In the rows, zero is written as 128.
One turn sends every row of this set to another row. A few are shown first. Where does it send the rows asked after them?
vos: [140 112 149 136 123  92 121  98 135 108 141 120 131 107 133 106 165 103
 114 116 157 124  92 105 131 134 115 142 139 130 140 103 130 136 119 122
 140 158 148 134 116 105 107 147 141 139 150 131 129 159 140 135 145]
Fuge: [140 116 154 146 118 103 145 112 119 102 147 111 114 109 147 112 147 118
 112 134 118 122  98 110 156  96  95 178 143 145 136 137 136 134 114 101
 137 147 115 131 127 142 114 137 121 139 128 133 122 177 132 136 141]
bol: [145 120 173 139 112 103 119 106 137  98 137 114 100 105 136 120 139 134
 104 149 143 124 103 106 122 137 115 163 129 116 114 106 152 118 118 104
 126 147 111 143 115 125 116 140 105 138 154 151 131 158 137 129 133]
biz: [125 106 143 144 133  99 138  96 120  94 135 153  82 101 134 128 149 101
 107 125 144 148  84 121 141 119 113 172 167 138 117 123 139 155 150 113
 139 171 106 140 114 109 120 149 116 137 144 144 130 146 151 140 157]
Bos: [162  92 138 144 119 108 148  99 135  99 122 117  81 112 130 112 138 113
 112 127 142 127 107 136 135  97  88 156 156 132 129 109 136 151 154 111
 131 144 146 143 119 131 117 124 130 161 128 116 111 139 132 149 121]
par: [129  94 137 165 112 119 142  99 136 112 131 116 107  99 147 135 152 104
 103 136 147 126 120  76 136  79 116 145 149 138 129 102 122 127 129 121
 118 157 113 139 148 145  97 146 114 136 127 126 124 144 131 133 135]
lus: [144 139 125 130 116 100 136 100 158 113 129 132 107 124 133 110 144 111
  98 137 143 142 105 110 139 111 111 157 135 129 100 115 154 143 133 111
 110 146 121 150 132 124  98 143 117 161 101 112 122 139 135 145 135]
pozal: [141  93 147 155 139 114 129 101 141 115 139 125 104  76 139 118 142 116
 105 116 148 131 114  96 134  96 107 153 113 145 149 115 127 141 158  95
 115 128 116 147 112 131 135 151 127 156 153 148 130 161 136 133 139]
damip: [130  84 146 138 133 112 121 109 125  95 140 123 114 104 135 117 156 110
 110 136 149 134 113 100 136 111 122 169 133 158 130 113 137 140 120 123
 128 145 114 158 117 115 115 129  82 117 119 127 113 122 130 124 139]
tesa: [120  96 118 130 122  96 128 111 133 108 101 113  86 113 146 112 139 114
 113 140 140 133  91 110 127 107  94 171 125 141 150 100 124 145 113 109
 128 170 108 165 135 111 110 132 112 139 119 162 117 137 143 138 141]
Sez: [125  82 140 133 119 121 125 127 124 131 151 118  94 111 126 124 149 119
 115 149 143 133 110 116 110  99 110 157 137 135  99 118 145 155 137 127
 132 146 138 158 136 134 105 159 120 147 160 123 127 141 142 113 142]
Moke: [135  92 161 139  75 104 132 126 123 100 125 118 114 101 136 114 147 121
 105 127 157 134  91 115 135 121 106 153 129 134 148 111 115 160 133 106
 133 141 122 145 136 123 129 150 121 160 108 141 127 144 136 142 127]
tobu: [134 104 145 134 138  93 113 118 134  91 114 142  93  86 141 152 135 125
 118 135 148 115 106 143 137 115  98 162 135 125 126 115 145 119 125 115
 128 139 115 161 117 124 134 143 112 154 147 150 129 139 143 139 161]
tida: [128  91 139 151 100  96 140 110 119  99 123 123 103  98 122 115 163 119
 109 132 148 150 116 114 117 115 105 162 125 151 111 119 121 146 141  96
 130 167 109 139 139 126 116 145 116 139 108 158 141 163 155 129 112]
Bopu: [136 119 155 139 127 102 129  98 135 111 129 126 112  97 142 149 144 133
 129 132 135 138 113 116 141 121  97 161 111 138 116 118  98 148 126 106
 120 162 122 162 137 129 135 150 116 134 113 146 130 149 146 138 150]
doli: [125 110 123 122 107 114 144 112 142 100 144 135  96  99 134 120 156 125
  98 132 139 153 140 132 148 104  92 151 145 121 125 109 126 140 144 128
 126 145 140 133 134 115 142 154 120 149 135 120 120 151 134 151 140]
dadib: [120 114 127 137 138 104 128 101 146  96 108 115  94 110 163 122 150 115
 122 131 157 127 114 125 142 108 109 157 145 139 122 123 118 160 140  91
 146 169 119 143 150 126 135 150 116 127 145 158 125 151 145 158 123]
Fibov: [119 100 136 157 127  99 129 113 151  96 141 117  97 118 128 110 139 142
 104 138 150 134  87 117 126  93 112 132 142 159 119  99 146 162 143 112
 156 153 123 166 131 128 119 163 139 139 136 120 147 141 132 128 143]
von: [142 113 129 138 137 112 139 127 114  98 130 122 107 107 141 109 145 111
  88 136 130 131 120 113 136 104 117 154 128 137 159 126 143 147 136 107
 113 126 123 142 124 119 116 147 111 149 170 151 106 127 131 144 139]
Bim: [129  97 146 157 148 113 130  94 107 107 157 136 107 110 145 127 156  92
 110 132 152 131 103 106 119 114 109 143 127 138 119 103 142 143 128 127
 111 153 139 175 143 129 140 144 118 133 128 143 116 150 144 142 149]
Tik: [128  87 126 151 131 103 141 125 127 119 123 142 110 109 149 120 141 114
 113 144 147 127 129 113 154 101 118 177 142 123 138 119 159 149 137 125
 139 141 138 150 126 119 111 146 152 140 117 145 139 151 147 128 146]
vamir: [128 112 188 142 116  92 130  98 140  87 117 116  89 116 140 103 125 125
  94 121 148 131 109 116 117 113 101 132 148 138 133 124 140 135 125 116
 116 142 118 161 121 111 125 159 127 145 125 158 132 148 135 133 148]
sir: [142  98 151 133 122  96 146 123 136  74 123 127 106 101 133 133 143 127
  92 101 126 123 106 112 120  92 116 156 139 129 119 131 120 132 137 123
 149 153 141 162 108 138 117 173 137 140 144 138 124 151 138 134 138]
mome: [159 120 136 153 123 114 132 115 124 104 132 130 135  99 124 121 154 122
  88 126 143 140 113  96 110 106  94 137 146 153 132 123 133 144 134  97
 118 119 112 139 120 120 111 169 136 140 135 147 136 144 128 138 151]
Sogo: [138  92 139 131 122 105 150 116 143 106 141 106  92 103 149 123 136 116
 138 131 153 133 105 119 126 118 106 149 130 116 135 119 144 172 141 106
 107 151 127 146 120 113 134 128 121 146 115 122 116 135 121 146 133]
Fak: [112 134 123 121 121 114 105 123 140  91 126 125 104  93 141 131 155 118
 105 133 150 142 118 107 113  93 115 166 144 119 115 105 139 140 142 119
 132 150 121 148 127 109 113 169 114 143 151 115 113 133 145 125 152]
vili: [148 100 133 136 120  98 123  96 113 119 119 115 120  98 128 116 143 125
  95 121 150 120  85 115 133  99 122 152 145 114 144 111 139 130 134 104
 113 154 150 155 121 135 118 128 109 168 142 120 140 147 135 119 137]
Sikas: [133  98 140 148 125  99 140 105 133  84 120 128 112  87 134 113 139  87
 107 127 157 125 120  98 128 113 113 175 159 137 125 112 139 152 127  82
 143 137 127 158 109 125 109 143 114 126 122 164 154 141 124 125 121]
sogu: [134  93 114 122 124 100 139  99 135 106 146 120 119 111 137 107 152 118
 105 133 148 134  88 115 131  79 106 159 165 136 120 134 165 139 127 104
 114 135 126 149 133 122 129 173 107 158 118 129 123 165 141 125 130]
fakid: [126  99 145 131 129 106 143 110 155 103 125 145 102  96 129 127 120 130
  89 137 151 137  85  96 128 100 130 149 166 130 127 103 141 146 132 114
 124 165 117 165 122 141 106 168 143 155 146 151 130 138 124 131 133]
tud: [128 126 147 152 125  99 131 129 149  91 128 113 105 105 140 134 160 105
 111 130 146 133  94 121 128  79 119 142 144 150  93 124 133 128 145  98
 122 151 113 154 132 125 130 158 100 127 151 140 150 156 143 149 136]
beruk: [134 111 143 159 113  88 117 118 126  86 130 106 109 109 135 121 141 119
 103 153 126 152 113 140 131 103 109 146 134 124 107 107 152 161 108  94
 134 158 116 132 135 106 112 149 108 141 159 135 119 142 129 121 138]
lami: [139 101 110 156 150 105 126 114 157 117 119 114 124 100 146 127 154 125
 104 139 145 128  98 105 133 108 112 154 113 146 139 129 155 146 127  94
 124 130 112 148 134 126 106 175 118 134 146 135 126 135 143 137 135]
talub: [108 104 135 145 131 115 154  82 134  75 137 120 110  95 137 121 143 101
  98 128 133 156  99 109 143 113  95 179 146 136 131 126 140 136 108 114
 116 135 142 146 148 115 123 168 118 146 151 124 119 148 137 130 124]
dudu: [146 124 128 143  95 105 131 105 148  96 116 120 107 129 133 134 159 118
  95 118 135 125 102 106 143 110  98 145 146 112 132 111 128 142 133 122
 130 158 148 161 135 129 103 166 130 140 134 134 135 138 128 173 143]
vofi: [122 105 126 158 134 119 143 108 133 104 131 128 120 100 131 117 127  98
 105 152 151 112 102 121 149 122 129 151 159 136 128 109 124 136 108  85
 137 160 122 140 125 129 125 170 132 146 138 136 140 138 154 150 132]
satim: [120  94 148 136 106  98 124  94 150 105 143 128  75  81 140 130 130 102
 102 152 137 122 120 124 118 113 124 151 123 125 131 119 147 152 133 106
 112 162 125 167 127 143 109 162 121 163 148 134 121 146 126 127 143]
vigut: [133 139 137 147 125 102 130  84 132 106 104 135 111 103 159 128 160 124
 104 138 158 118 108 113 117 102 106 162 153 139 143 117 149 140 126 109
 109 144 133 130 145 111 123 121 131 130 133 134 133 149 137 116 129]
Funot: [129  95 100 134 120 114 146 110 143  76 126 106  98 109 154 104 152 119
  93 145 148 146 103 114 120 111  95 146 132 119 124 127 135 156 124 104
 116 165 124 154 151 107 115 132 115 142 122 153 136 145 123 132 147]
Tese: [118  95 142 140 125  93 140 101 128 127 140 127  96  98 140 134 151 101
  76 104 135 139  93 128 132 107  93 157 141 120 105 106 134 125 126 109
 150 153 115 137 120 124 117 162 120 141 123 110 121 151 146 132 147]
fav: [122 102 168 154 137 109 129 116 151 101 121 121 101 107 148 118 151 114
  84 135 135 143  88 132 120  86  82 164 153 150 112 119 151 152 109 102
 131 147 124 151 123 101 136 149 120 128 148 144 133 143 124 128 120]
dosok: [144 110 130 150 109 115 126  99 157  86 118 119 116 108 133 104 132 113
  92 133 171 132  94 117 151 115 100 146 129 129 103 128 119 161 132 101
 131 137 118 154 151 148 110 139 127 148 112 131 135 143 130 135 130]
tal: [143 114 123 153 117  95 132  83 136  94 136 122  78 116 139 124 143 108
  91 137 149 124  84 112 137 101 121 172 141 107 119 109 135 123 145 123
 126 160 135 151 113 105 128 167 127 129 143 141 127 137 161 125 124]
nam: [132 121 137 136 115  90 150  99 133 108 138 133  86 113 140 140 143  97
 110 131 147 126  89 125 122 112 106 151 139 146 106 106 111 125 115 109
 134 144 137 143 131 131  98 153  99 127 141 149 130 123 154 112 146]

biz turns into tal
Bos turns into tesa
Where do these go?
par turns into Fuge
damip turns into sogu
tobu turns into Fak
Bim turns into talub
dadib turns into dudu
lami turns into mome
fav turns into fakid
dosok turns into Moke
vamir turns into satim

One turn sends every row of this set to another row. A few are shown first. Where does it send the rows asked after them?
Tas: [123 167 139 155 127 130 143 115 133 139 120 132 121 115 119 121 123]
tidiv: [113 153 134 136 117 109 125 106 135 136 121 147 143 120 133 114 154]
sok: [147 137 133 135 135 125 145 132 135 109 132 105 115 128 125 111 136]
gumap: [119 136 132 136  98 123 128 122 134 132 105 127 121 129  94 125 151]
Kir: [127 150 144 139 121 105 110 125 103 141 135 122 110 121 123 106 131]
Pire: [130 131 130 108 124 126 116 120 127 115 155 138 135 142 102 114 126]
babaf: [ 96 141 134 133 107  95 122 127 128 134 146 119 127 130 125 124 123]
Vapu: [141 125 152 141 128 128 126 107 146 115 121 114 125 121 129 118 155]
rupo: [145 142 155 124 134 129 144 114 131 129 126 113 133 140 121 103 124]
niku: [126 139 138 136 159 124 123 125 132 137 102 126 133 130 115 124 126]
Zezu: [114 148 149 150 136 133 127 128 143 143 112 110 133 124 113 113 139]
Mibiv: [127 119 129 131 106 121 126 148 139 144 134 135 121 138 139 132 146]
sivu: [143 127 125 123 115 114 124 109 131 118 136 141 112 140 137 119 111]
sufu: [123 133 136 151 131 128 146 124 151 119 137 115 128 134 107 142 143]
fabu: [127 140 133 128 110 123  95 116 116 126 148 117 123 113 105 119 119]
Fulen: [126 144 136 136 154 147 128 116 130 119 148 123 129 134 129 121 141]
kasu: [117 159 121 137  97 118 124 118 109 126 140 134 135 131 134 132 139]
Ruk: [140 142 123 125 110 117 114 112 123 122 154 143 141 144 132 131 136]
Dob: [127 138 136 141 154 139 121 112 141 122 120 145 120 120 123 128 129]
vadig: [110 132 132 124 105 129 128 118 133 147 122 131 127 160 125 138 143]
roto: [117 138 134 124 142 130 124 122 131 100 107 129 126 128 136 126 119]
pes: [135 118 110 122 123 137 113 108 125 135 138 148 131 121 128 122 139]
pep: [114 138 124 142 135 103 142 103 113 125 144 121 132 129 111 120 118]
Nikuf: [134 146 160 141 140 115 124 132 130 125 116 142 124 125 117 141 126]
fove: [112 145 151 124 124 112 124 148 125 134 135 108 137 134 104 125 151]
Mize: [105 140 136 110 108 123 126 111 126 144 141 130 130 136 109 123 156]
sosod: [111 129 127 150 111 123 123 113 135 125 132 131 137 155 147 123 130]
giguf: [111 150 133 134 105 153 130 122 134 108 147 125 131 129 120 122 132]
Kif: [129 166 135 107 132 131 126 133 135 125 129 121 134 118 118 100 139]
Sunin: [141 126 143 121 128 135 108 123 110 138 133 113 108 138 106 127 124]
Varod: [145 131 131 136 107  94 118 124 126 136 103 125 121 130 125 125 132]
reziv: [116 137 126 133 102 125 120 106 123 128 145 115 147 127  97 124 131]
pevat: [120 146 130 138 131 118 151 126 159 115 123 143 130 135 129 122 139]
Gafa: [116 135 125 128 157 110 120 121 137 118 136 118 141 131 137 121 144]
Tun: [126 142 115 125 123 102 132 138 136 130 140 137 129 140 140 122 110]
Busav: [110 136 130 131  98 101 126 118 130 141 117 113 108 125 114 117 127]
nem: [136 137 138 121 128 137 114 118 128 156 149 127 121 126 102 119 143]
Vub: [148 144 147 136 125 124 139 139 156 125 124 124 128 131 133 110 143]
Kul: [139 156 126 134 142 107 135 132 122 111 126 119 130 111 112 114 133]
togen: [137 132 115 130 108 131 122 143 115 128 139 116 120 118 124 116 113]
zete: [127 122 142 128 107 146 103 120 147 138 116 128 127 144 125 127 130]
bav: [130 146 113 147 109 105 122 136 125 126 122 131 111 113 132 132 139]
Vami: [124 117 124 134 122 114 129 121 127 164 118 127 127 125 104 121 121]
mekiv: [119 120 115 131 118 149 120 111 141 141 123 110 135 138 110 121 139]

tidiv turns into fove
babaf turns into reziv
Busav turns into fabu
Where do these go?
sosod turns into gumap
Mibiv turns into Vami
Tas turns into Kif
Zezu turns into Kul
mekiv turns into bav
niku turns into sok
Sunin turns into sivu
rupo turns into roto

One turn sends every row of this set to another row. A few are shown first. Where does it send the rows asked after them?
Tudon: [127 127 135 134 135 116 119 144 139 141 153 125]
teb: [145 112 120 140 130 134 118 128 104 145 119 155]
fadof: [133 118 141 151 160 119 136 145 138 136 140 135]
tavut: [113 139 139 134 146 120 122 155 124 147 145 129]
Navek: [118 149 126 129 138 129 116 132 103 152 130 114]
Sud: [128 131 122 141 165 121 130 107 117 140 104 124]
baf: [128 102 127 136 140 128 124 126 108 128 107 157]
Ziko: [105 133 121 130 164 113 120 131 121 146 122 122]
zatid: [139 141 141 138 132 138 127 124 117 141 126 102]
Vazu: [146 146 139 146 128 141 132 130 109 134 130 122]
Giges: [135 104 124 140 144 133 120 125 109 127 114 159]
bak: [121 128 134 134 163 119 128 111 133 142 114 113]
Fifi: [127 143 127 123 122 126 114 121 114 137 129 111]
sof: [147 115 126 143 137 137 119 124 108 141 123 162]
zov: [111 130 124 126 155 106 117 115 135 141 123 126]
zug: [134 126 147 144 152 123 129 140 144 144 142 117]
gege: [136 115 138 141 134 125 125 130 118 142 122 171]
dile: [134 114 138 141 139 131 125 125 117 130 122 168]

dile turns into sof
gege turns into teb
Navek turns into Ziko
Where do these go?
Vazu turns into Sud
zug turns into zatid
zov turns into Tudon

One turn sends every row of this set to another row. A few are shown first. Where does it send the rows asked after them?
dab: [134 148 141 122 107 140 139 138 124 133 134 134 137 112]
kuni: [140 132 128 112 113 118 114 127 128  84 117 124 140 135]
nili: [117 139 153 123 116 129 147 134 134 142 131 124 151 125]
tula: [138 145 112 113 109 125 115 138 135 143 130 123 144 104]
gasa: [125 120 138 105 131 106 121 124 133  95 112 121 144 141]
loz: [135 139 115 100 122 121 117 139 133 146 129 127 137 105]
gineg: [134 133 106 118 117 114 123 157 132  97 134 134 135 138]
Vaz: [125 138 116 133 122 107 129 110 141 138 114 136 129 119]
zaf: [130 129 160 113 137 120 129 129 128 130 114 145 123 138]
tabi: [130 121 134  93 135 110 120 129 127  94 115 128 134 134]
fes: [123 132 121 102 130 115 122 138 139 153 126 118 145 113]
vab: [119 124 116 117 128 103 129 155 141 104 132 127 146 150]
Goti: [123 126 104 101 132 125 143 140 141 134 146 135 136 131]
Dofo: [142 138 150 116 125 129 123 132 121 124 117 152 116 129]
vusun: [117 125 109 111 129 121 144 138 151 134 144 128 147 140]
vig: [121 122 114 106 135 104 128 157 135 105 132 134 137 142]
sizul: [127 134 153 113 119 122 112 132 132 101 134 129 136 157]
Madim: [120 136 151 108 128 128 147 136 127 145 130 131 141 119]
gur: [122 131 106 122 115 127 141 137 151 127 145 124 151 139]
zugu: [127 138 115 129 123 109 128 110 137 137 115 139 124 117]
fato: [131 126 135 115 117 110 116 125 136  88 115 118 148 141]
mineg: [132 142 117 121 107 120 118 136 143 142 127 115 153 114]
gozu: [130 127 108 105 130 111 126 157 129 101 133 137 131 137]
buge: [137 139 155 139 109 125 124 126 135 121 115 134 137 145]
Rosel: [130 142 144 109 120 136 143 139 121 140 134 138 131 111]
rim: [134 137 148 105 119 126 111 134 125  98 136 138 127 149]
pizem: [127 147 146 131 104 135 143 135 132 135 132 125 150 121]
Nur: [132 138 100 119 111 133 137 138 145 124 147 131 144 132]
gabam: [132 138 150 114 115 126 109 132 128  98 136 131 133 153]
dudal: [128 134 151 101 127 124 113 135 126 103 136 137 127 151]
pifa: [123 131 155 104 127 120 113 133 131 104 135 130 133 156]
zum: [145 145 148 132 108 135 122 128 124 116 118 145 125 132]
galal: [128 139 114 132 119 109 128 110 140 137 114 137 126 116]
rom: [126 130 161 128 126 117 130 126 137 128 113 134 137 147]
repup: [126 138 116 129 124 108 129 109 138 141 115 139 125 116]
Padu: [128 130 110 122 116 109 125 155 140  98 132 127 146 145]
lup: [123 137 117 130 123 107 130 109 142 139 114 137 128 118]
ketir: [123 136 123 115 119 114 120 135 146 148 126 112 156 118]
kotab: [140 127 129 101 123 117 116 130 121  88 117 132 130 130]
Dimu: [131 132  97 108 120 135 138 140 139 127 148 138 134 126]

gur turns into Dimu
sizul turns into rim
Where do these go?
nili turns into dab
ketir turns into tula
fato turns into kotab
gineg turns into vig
rom turns into zum

